One turn sends every row of this set to another row. A few are shown first. Where does it send the rows asked after them?
z434: [ 13  12 -10   0  12   2  19  11  -6  -9  -8   2  17   6  -7   6 -12 -12
  -8]
z414: [-17  -6  -3  15  10 -12   8   2   4  -5 -14  -7   5  -5 -17  -7  -6 -19
 -11]
z136: [ -6 -23  -2   2   0  -8   1  -6   5  -8   4   2   0 -14  -2 -12 -15  15
  -7]
z338: [ 12  -2 -11   5   1   6  12  11 -10  -6 -12   4  16  15  -8  13  -9 -16
  -7]
z281: [ -8   9   4 -10 -10   7   1  24   0   8   4 -10  19   6  -3   4  -3 -16
 -11]
z637: [-12  -2  -7  -6  -7  -8   6 -11   7  22  10  17   3  -5  -3  -8   9   8
   4]
z217: [  7  -6 -16  11 -12   6  -7   5   1  24  -1   1   6  -9  -7  15   1  -1
  15]
z59: [-18   4  -5  -6  -3  12  -3  -1  14   3  13   5 -15  -5   6 -11  -8   6
 -14]
z697: [  2  -5  -6  -3   2  -7   9   4   6  25   9  14  -2 -12  -3  -2  15  13
   3]
z175: [-10   6 -11  -8   0   4   4   1   9  24   4  15  -2  -8   1  -5  17  12
  -2]
z488: [ 13  12 -21  12   0   0  14   7  -9 -15  -4   2  16   1  -5   6  -7  -7
  -5]
z87: [ 13 -13 -10   5 -10  14   2  -1   6  20  -8  12   3  -4  -7   6   7   1
  17]
z148: [-14 -20  -1  -7   0  -7  -2  -3   3 -10  -2  -2 -10 -15   9  -2  -3   9
  -9]
z863: [ -8  -4  -3  17  18  -6   4  -6   4  -4 -11 -12   0  -8 -11 -13 -16 -12
 -11]
z598: [  0   1 -23  12   7   9  -1  13   0  -2   2 -11 -11  -8  -5  13 -22  -6
   1]
z583: [  7   5 -11  -6 -11  10  15   8  -9  14   6  -7  11   2  10 -17  11 -13
   4]
z20: [  4  10 -12  -2 -23  12  14   2  -5  12  -4  -5   1   5   9  -7  16  -2
   1]
z664: [ -5 -32  -2   6   3  -1 -10  -6   5   3   1   2  -6  -7   3  -7 -10   9
  -8]
z743: [  9   1 -20  17   7  15   7   0   4  -7  -4  -3 -11  -2  -6   1 -23  -9
   2]
z884: [ 14   6 -17   5   1   0  22  17   3  -7 -11   1  10  13  -6   9  -1 -11
  -5]
z923: [ 12   0 -14  -4 -12  20  18  12  -8  15 -10  -3   7   0   8  -8  10  -9
   4]
z905: [ -7  -4  -1   6  20  -6   9   6   3 -13  -8 -16   1   1 -16 -13  -9 -12
  -3]
z470: [-11 -23  -1  -3  -1  -8  -9 -10  10  -2  -4   7   6 -12   8  -5  -5   9
 -11]
z203: [-12   0   4  11  21  -3   1   4   0  -6  -4 -10  -5   4 -16  -5 -13 -10
 -17]
z662: [ -4 -16  18   2   2  -5  -6  -3  12   1 -10   3  19  -1 -17  -1  -6  -8
  -3]
z144: [ -5 -18  13   3   2  -7  -9   9   4  12  -3  -7  19  -9 -17   6  -9  -7
   1]
z689: [ -1  15   9 -13  -5  15  13  16   3   3   4   0  15  11  -5  -7  -1 -13
 -11]
z260: [-17   5  -7  -8  -6   6  -8   8   4   9  22  -4  -5  -9   8  -2 -15   3
 -11]
z538: [ -8  -3  -2 -10  -1   2  -5   0   2  22  14  19   8   2  -3  -4  13  11
  -2]
z185: [  4   7 -17   6 -15  24  10   9 -12  18   1  -1  -1   7   2 -10   8  -6
  -2]

z689 turns into z743
z637 turns into z20
And these:
z144 turns into z260
z470 turns into z175
z488 turns into z414
z338 turns into z203

One turn sends every row of this set to another row. A few are shown first. Where does it send the rows asked after them?
z672: [ -6 -14   2  22   2  -5  10  29  10   8  17   9   3   8]
z500: [  0  13  -4  16  10  -5   5  22 -11   1   2  13   2  -8]
z897: [ 24 -10  12   4   8  -9   6 -17  18   3   8   1  -4  -3]
z910: [ -4  -2   8  16  14  -3  -1  28   2  -8  14   9 -13  -3]
z81: [-14   0 -14  18  -2   3   4  13   9   5  14  -7   7   9]
z667: [ -3  -5   0  23   6   0   3  26   2  -3   9  15 -17 -10]
z927: [-12  10  -9  17   7   5  -3  12   1  -5   9  -6 -10  -2]
z94: [-3 21 -3 17 -1 -4  2 15  0 -7  0 -5 -8  2]
z379: [ 28 -13  16  -6   2   2   6  -4  16   7   8  -1   2  -2]
z744: [-15  -1 -15  16  -2   5   2  13  11   3  13  -4   8   7]
z868: [ -4  18  -9  16  -4   2   0  13   2 -10  -4   2  -7  -5]
z628: [ 29 -18  14   5  -2  -9  13  -2  18  11  -1   3  -2   0]
z979: [ 29 -15  12   3  -5   2  11  -6  15  15   4   2  -3  -7]
z754: [-11   5  -9  20  -8  -1   9  12   9   7  -3  -1  12  12]
z626: [ -8 -16  -3  14   2   1   5  28  14  -2  15  15   8   3]
z832: [-3  3 -9 14  4 -5  9 23 -2  7  7 13 20  2]
z42: [ 32 -13  11   2  -2  -5   8  -1  16   0  -3   7  -9 -11]
z186: [ 24 -12   8   7   5  -7   7 -18  18   4   5   5  -5  -8]
z776: [-12   9 -11  20   4   5  -2  12   1  -3   8  -4 -12  -4]
z723: [ 27 -11   8   7   1 -10   9 -15  20   5  11   1  -3  -4]
z306: [-3  4 -7 14  4 -7 10 24 -3  8  8 11 19  4]
z359: [ 27 -18  14  -4   1  -6   8  -1  21   2  -1   5   3  -1]
z599: [ 32 -10  18   1   3 -10   8   1  14   1   2   0  -9  -3]
z981: [ 29 -12  12  -3  -1   5   5  -6  14   5   3   5  -5 -12]
z659: [ -1  13  -3  14  12  -5   3  22 -11  -1   3  13   3  -7]
z345: [-12   6  -6  11  -4   0   4  13  11  -1  -1  -2  16  14]
z432: [30 -9 19  1  1 -1  9 -4 11 11  7 -3 -8 -4]
z98: [ 26 -11   7   3   2  -8   7 -15  21   1  11   3   0  -5]

z754 turns into z868
z500 turns into z832
z359 turns into z599
And these:
z723 turns into z186
z81 turns into z776
z979 turns into z981
z626 turns into z910

One turn sends every row of this set to another row. A few are shown first. Where does it send the rows asked after them?
z875: [ -2   6   1   0  -5  12 -19  14   2  22  14   4 -20 -26  12  -7 -16  -5
  -6   0]
z93: [ 17  -2  -3  -3  10   7   0  -5   1  -4  11 -13 -11  -1  21  -4  -6  10
 -15  -8]
z885: [ 22   3   9  13 -13  24   8 -15   6   7   2  -7  -3 -21  27   1  10  -1
   0  -5]
z702: [ -9  -2 -15   9 -20  -1 -10   1   4  18  12 -17   3 -16  -5 -26  -4  -1
 -18  -7]
z821: [-15  -2  10   2 -10  -3  10   2   3  10  10  20 -14 -22   8  -3   8   4
 -19  -2]
z964: [ 11  12  -5   7 -15  28   1  -6  14  -1  28  -7 -17 -22   5  -2   0  -3
  -3   9]
z948: [  4  14  -8  15 -26   8 -21   5   3  21  16  -3  -2 -21   4 -17   6  -7
  -8  -9]
z405: [ 20   5  -1 -20   0   7 -14   8   6  21  14 -11  -8 -12  13  -2  -7  -7
 -22 -11]
z683: [ -9  11  16  -3  -6   5   0   4 -10   9   7 -12   7 -19   4   4 -14  -7
 -31  10]
z294: [-27  -1  -5   7  -6  22   9  -1  -6   3  -8  -5   4 -19  10  -6   1 -11
 -24   8]
z113: [ -3  -7   4  -2  -5   6  26 -10  -3   4  -1 -10  -1  -9   0   2  11 -18
 -28  -6]
z540: [ 17   3  10  16 -22  23   1  -8   7  17   4  -2  -4 -21  28  -4  14  -4
   1  -5]
z445: [-10  -3  14   5 -11  19  26 -12  13   9   4  -5  -2 -22  -1   7   3  -6
 -25   4]
z220: [-12  -5   6  -2 -10  21   1 -14   0  14 -10  11 -15  -5   0  -3   0 -14
 -30  -1]
z870: [  9 -18   3  -2  -3  19  23 -18  14   1  15  -5  -4  -9  14   4   8  -5
 -11  -3]
z826: [ -9 -14   3   3 -17  -2 -15  -4   4  28  11   3  -1 -14   4  -8   4  13
  -8   0]
z210: [ -4  -2   4   5  -6  -1 -18   6   8  20   9   0   2 -14  24 -18  -8  13
 -14 -18]
z173: [ -5  16   0   9 -22   7   1  -2   0   1   1 -14   5 -12  -3  -9   6   0
 -42  -3]
z871: [-10  -6   6  -3  -4  22  -8  -6   0  18  -9  12 -21  -5   5  -5  -1 -17
 -22  -4]
z632: [ 11 -12  -9  15   1  -1   1  -7   6   1  20 -14  -5 -23   8 -14  -1   4
  -3 -20]
z181: [ 14  -4   1  14  -3  17  23 -16  11  -1   5 -21  -5 -15  -1   0  -2 -10
 -12   1]
z408: [  7  14   5  -8  -8  13 -10  14   9  15  18 -16  -4 -35  12   1  -8  -6
  -1   7]
z138: [ 11   2  -8  13  -6  11   9  -4  20  12   1 -12  -6 -12  30 -19  -6 -10
 -17 -24]
z27: [  2   8  -6  -8 -13  17 -28  11  -4  12  11 -18   2  -9  19  -6  -6  -5
 -23  -4]
z601: [ 14  -7   1  12 -19  15 -12 -20  17   6  24 -12  -1 -19   4  -1   5   9
  -8 -11]
z374: [ 16   2 -10   8  -4  17  15 -11  22   4   6 -10  -8 -17  27 -12  -4 -12
 -14 -21]
z391: [-23   2  -6   6  -5  31  -3   6  -2   5  -6 -13   4 -18  12  -6   1 -12
 -21   8]
z833: [ -8   6   3 -14  -9   6   4   4  -3  17  22  10  -5 -16   2   3  -6 -20
 -32   2]

z405 turns into z826
z113 turns into z870
z391 turns into z138
And these:
z875 turns into z948
z885 turns into z294
z821 turns into z964
z833 turns into z601

